rotation ticks, each row followed by its count of ticks
The counts run from 0 to 437.
[ -2.2  -0.9 -28.0   6.2  32.1  17.7   3.3   6.4 -38.4 -37.1  26.8  46.9
   4.2  -5.8 -21.2  -0.3  -5.1  -5.5  -1.9   6.2   2.5  11.0  -1.5  20.8
  16.9  17.6  -1.1 -15.4  36.4 -24.0  -2.0 -26.4  -3.4 -15.5  10.7 -11.4] => 154
[-16.4 -10.8 -32.6 -10.9  21.0   5.4  -4.4   7.5 -32.8 -37.3   2.3  51.9
  -5.2   1.2  -5.3 -25.0 -12.9  -5.2  -3.9  13.8  14.8  29.1 -11.8  20.7
   4.8   8.0  -1.2 -13.0  17.9   0.6  -2.7 -35.2  -8.0 -30.2  13.9 -13.3] => 256
[ -8.3 -16.9   0.5 -13.7  37.8 -18.3 -15.3  15.3 -13.1 -24.0  13.1  16.2
  -1.7  11.5 -13.3  11.4 -32.8   8.1  13.3  22.8   3.9  13.1 -22.3   9.8
  22.1  28.1   7.4 -30.9  22.6  -7.7  21.7 -37.0 -17.2  15.0  24.9  16.4] => 305
[-20.9  -4.6 -33.7 -22.0   7.8  14.5 -31.5  15.3 -47.7 -23.7  10.0  25.1
 -16.5 -15.9  -3.3 -19.2 -15.0 -11.4  19.2   4.3   9.2  31.0 -16.8  18.9
   8.0   4.1  11.8 -13.8  11.5   6.9  -2.1 -11.3 -18.4 -40.5  -1.8  16.1] => 250
[-11.4  -5.3 -30.1 -32.8  32.2 -21.3 -17.1   0.8 -40.1 -18.8 -10.2  40.5
  -1.5 -19.0 -10.6  -7.1 -17.6   6.6   9.6  13.3   8.5  18.6  -4.2  42.9
  10.6  20.0   5.0 -29.4  -5.5   6.7   3.9 -16.2  10.8 -16.3   4.7   2.2] => 245
[-30.9 -14.7 -20.8 -16.0  31.1  -4.4 -21.2   9.2  -3.3 -19.4 -30.2  24.6
   0.2  -4.0  -4.2 -10.5  -4.6  -2.4  28.7  33.2  -2.0  12.3 -23.2  13.5
  24.1  31.7 -10.3 -31.1  17.0  11.2  13.0 -16.8   7.9   6.2  22.3  21.4] => 419
[-18.6 -20.8 -17.0  15.0  33.1  15.8 -35.4  -4.9 -39.4 -13.0  -1.3   8.0
   1.4  -9.3  -8.4  -0.2  -0.6  -0.3  37.9  14.2 -12.6  11.4  18.4  14.7
   8.2  27.7  15.3 -18.9  35.1 -25.3  16.9  -2.2   1.7 -31.6  17.4   8.9] => 326
[-25.6 -29.7 -15.3   4.8  11.9  23.1 -31.5  19.9 -41.7 -28.8  22.6  15.0
 -21.7  11.0 -11.8   2.3  -9.2   3.1  41.1   6.4 -11.9  20.3 -17.8  11.8
  21.2  17.6   1.4 -17.1  21.9  -7.5  14.2 -18.2 -28.5 -10.4  13.9   8.4] => 315
[ -8.5 -22.8 -10.8  17.3  33.1  12.3 -15.8   5.0 -42.4 -37.7   4.4  35.5
  -4.3  11.3 -23.9  10.2   5.5   5.8  17.7  26.5  -4.8  -2.7  10.0  16.5
   7.8  19.9  -3.3 -19.4  17.1 -23.6  10.0 -33.2   0.8 -10.9  25.1 -10.0] => 320
[ -6.9 -16.2   3.9  17.1  48.3  -2.9  -4.8  -6.4 -35.7 -17.2  34.7  38.6
  28.7  -2.5 -27.9  -4.7  -7.9   1.1   4.0   7.1   5.9 -22.1   5.0   8.9
  -0.3  20.3   6.1 -10.4  29.4 -27.9  28.5 -17.5 -16.4 -13.1   7.1 -11.0] => 385
[-17.8   5.1 -28.8 -33.4  28.1  -1.2  -0.8  28.7 -20.1 -12.5  36.0  29.1
  11.9 -24.1 -17.5 -10.0 -18.5 -14.5  14.5  -5.6  11.8   7.3 -25.8 -14.1
  14.4  16.9 -14.1  -6.4  36.1   1.0  16.2   8.8  -6.7  -1.9  -6.4  18.3] => 62
[ -6.1   5.5 -14.6 -32.7  37.6 -18.3 -24.6   5.5 -25.1   0.6  18.8  13.4
   9.2 -19.3  -4.1 -11.8 -44.9  -3.5   0.1   7.2  13.4  19.9 -18.4  -0.2
  12.2  16.2  30.1 -28.7  36.9  -6.6  18.4 -11.3 -18.3 -15.7   0.3  27.3] => 73
[-29.7 -25.6 -24.0  18.6  20.8   0.8 -12.9  -8.7  -2.0 -23.4  -1.3  13.3
  10.5   9.2   5.9 -14.8  -5.7  12.0  33.0   8.9 -17.1  13.8 -28.5  11.4
  14.5  34.3   8.6 -18.9  30.2   3.2  28.9 -13.4 -30.1   6.6  31.5   3.5] => 202
[-14.0 -17.0  -5.6  -5.6  18.2   5.5 -22.9  -1.0 -58.0 -21.4  28.3  25.6
   2.0  -4.8 -13.2 -21.6 -27.4  -3.0  11.5   8.5  12.6  11.6 -23.2  11.5
  -7.9   1.9  20.1 -10.8   4.9   2.9  17.9 -21.2 -40.9 -34.7   2.0   2.8] => 83
[-44.6 -17.5  -0.4 -30.1  28.7   4.1  -9.5  14.6  -8.0 -20.2  28.0  28.2
   5.3  -5.3 -21.3  20.1 -28.5  -6.1  19.8   9.3  -2.1  14.4 -10.3   0.6
  16.1  23.9  -5.0  -1.3  19.8 -21.3  37.6 -28.6 -15.5   3.1  -6.3 -16.0] => 394
[-42.3 -17.0 -19.3 -27.1  20.6 -12.2 -26.3  -2.0 -10.6  -7.0  -1.3  14.9
   5.2 -14.8   3.6 -35.7 -29.7  -6.1  28.8  16.1  13.2  10.8 -33.2   3.9
  -6.5  15.0  15.5  -5.6   4.2  20.3  37.1  -5.8 -25.1 -23.2  -1.8  19.5] => 186
[-28.7 -12.1  12.2 -23.5  39.0 -15.0  -6.8   9.1 -14.4 -17.7  20.2  31.0
  16.0 -10.8 -31.6  22.7 -27.9  -4.1   5.9  22.1   7.3  -6.5  -0.2  -3.1
   4.1  24.2  -1.6 -15.8  13.7 -21.6  36.1 -34.8  -1.0   0.9  -1.5  -6.8] => 2
[-26.2 -29.1   0.7  16.1  33.8  -0.7 -26.8 -20.4 -31.0 -18.0   4.0  25.3
  11.7   2.8   0.0 -21.0 -19.3   0.8  16.2   9.0  -4.4   7.1   7.5  22.3
  -5.3  10.5  26.3 -15.3   9.0 -23.6  29.4 -25.1 -15.7 -33.2  17.5 -12.0] => 95
[-43.7 -22.0  -7.1 -21.6   9.8   6.5 -42.3  -5.6 -36.4  -6.4  11.8  10.3
   0.9 -24.0 -29.5   3.3  -9.4   5.9  42.4  22.4  -7.5   3.6  -7.9 -18.7
   7.2  33.5   0.2  -3.8  14.8   2.5  29.5   3.9 -17.8 -12.2  -3.8   9.6] => 403
[-27.1 -20.0 -21.2  -8.6  48.5   1.1   6.3   2.5  -5.3 -14.0  23.4  37.5
  19.6  -4.0 -14.3  -6.0 -25.8  -7.1  14.9 -10.6 -10.6  11.3 -18.2  24.6
  22.7  33.8   2.7  -8.5  11.4 -14.4  21.1 -13.0 -33.6  14.3  -6.0  -9.2] => 382
[ -5.6  -5.5 -34.2   2.5  34.0  13.0 -25.4  -7.5 -36.5 -17.0 -23.7  36.2
   9.4 -10.1 -13.7 -18.8  -9.8  -6.8  -3.7  29.3   7.0  12.0 -12.3   1.8
  20.7  22.4   1.7 -21.7  42.5  -6.3 -17.7 -29.3  -0.5 -16.1  13.3  10.2] => 254
[-26.1 -16.8 -20.9   9.2  25.9  20.2 -32.0   1.6 -23.8 -24.9   8.6  14.6
 -14.1   1.5  -4.9   6.0  -9.8  -2.6  30.3   7.0 -11.9  27.9  19.2  14.6
   4.4  18.7  11.5 -12.2  46.0 -33.7  14.4 -17.5  -1.7 -33.4  16.4   0.0] => 327
[-40.7 -29.1 -10.3 -34.0  14.8 -13.3 -30.2  11.5 -31.2 -14.0   0.6  20.5
 -12.3  -3.0  -5.7  -9.8 -10.4   5.0  32.5  17.0   9.0  10.4 -13.3  21.6
  -4.0  15.6   3.0 -21.5 -17.9   9.9  28.9 -13.8  -3.6 -23.9   7.1   9.0] => 19
[-15.4  -2.7  -8.2  -5.0  47.0 -20.6   7.7  -9.6  -7.1 -16.0  16.6  36.0
  43.4 -13.0 -18.8 -14.9 -12.5  -1.1   3.8  18.4  12.1 -27.7  -7.2  -1.0
 -11.1  29.3  -3.7  -1.6  28.5 -12.3  38.9  -7.4  -2.9  -5.6  16.0  -4.6] => 283
[-29.8 -23.2 -32.6 -12.7  28.3   7.4 -18.7  16.4 -26.1 -26.9 -25.0  37.3
  -0.9   0.5 -21.1 -12.2   6.8  -1.0  27.9  27.8   4.4  -1.1 -23.4  13.0
  17.1  31.4 -15.9 -15.6  -2.2  14.1   8.5 -18.0  11.8   1.2  19.6  10.6] => 27
[-27.1 -10.1 -19.0 -23.4  14.2 -21.8  -1.0   3.1 -16.9 -25.3  42.6  15.6
  16.2 -14.3  -7.3 -17.9 -17.1  -2.1  20.0 -10.1  11.1   1.1 -12.5   3.0
 -21.7  13.4   0.8   4.0  11.4   1.3  58.1  -1.2 -30.6 -29.0  11.5  -0.7] => 286
[-13.9 -22.3 -15.4  -4.4  13.9 -12.9 -22.6  -3.9 -30.9 -12.8  15.6   8.4
   1.6  -7.7 -16.9  -1.2 -18.0  18.2  32.1  16.1 -11.7  14.1 -29.0   5.1
  21.4  42.0  12.9 -24.9  20.3   3.0  18.4  -5.3 -37.5   9.2  20.0  16.4] => 303
[  2.0 -12.3 -26.7  11.4  43.6  11.9 -19.9  -7.5 -42.9   0.4  18.6  29.6
  18.7 -21.9 -16.2 -18.6  -8.6  -5.6  15.8  -3.8  -6.5  -2.5  19.1  22.8
  -1.4  16.0  18.4 -11.5  28.7 -27.2  11.8  12.8  -2.7 -29.6 -10.4   5.1] => 159
[-35.1  -7.0 -47.6 -20.9  11.9  -4.5 -26.2  -8.0 -19.3 -14.0  -1.0  15.0
  -0.3 -32.0  -0.4  -9.6  -3.6   3.8  31.2  -0.6 -12.1  21.8  10.5  16.5
   1.7  33.8   1.9  -4.0  31.7  -9.7  19.5  17.8   6.5 -33.2   4.8   7.4] => 339
[-24.3 -20.4   5.5 -16.1  25.7 -26.1 -21.2 -16.5 -31.5 -13.5  16.8  19.8
   7.8 -13.2 -15.2   6.7 -23.7  13.4  17.0  15.3  -1.4   4.2  25.3  14.6
  -8.1  19.2  17.4 -15.6  12.7 -23.3  41.4 -27.7 -10.9 -15.9  11.1 -13.3] => 399
[-46.1 -15.6  -6.5   1.2  14.6  15.6 -30.4   4.3  -7.8 -24.0  18.5   7.9
   6.6  -3.2  -9.1  -1.8   1.4  -8.7  32.9  16.6  -3.4  -6.7   0.3 -27.2
 -11.5  19.1 -13.0   3.2  42.2 -15.5  50.1  -5.3  -8.3 -32.5  17.1   8.6] => 111
[-48.2 -23.0  -1.1   0.8  39.4  30.6 -32.3   9.3 -13.3 -11.4  10.2  19.5
   6.1   1.3 -10.7 -17.1  -9.3 -27.6  29.5   7.7  -2.9   0.7 -19.0  -3.4
   1.9  13.3  -1.0  -2.3  13.3  -9.9  28.9  -9.3 -19.7 -25.2  -6.7   7.2] => 98
[-24.7 -18.9   4.4 -29.5  30.2 -31.8 -30.1  -6.5 -20.5   0.1  13.5   7.2
   5.7 -19.9 -13.1   3.0 -33.6   6.2  29.7  17.4  -1.3  13.1  13.0  18.2
  -4.2  26.5  19.4 -17.4   6.8 -14.5  45.9  -9.0  -7.6 -10.6   1.7   8.0] => 7
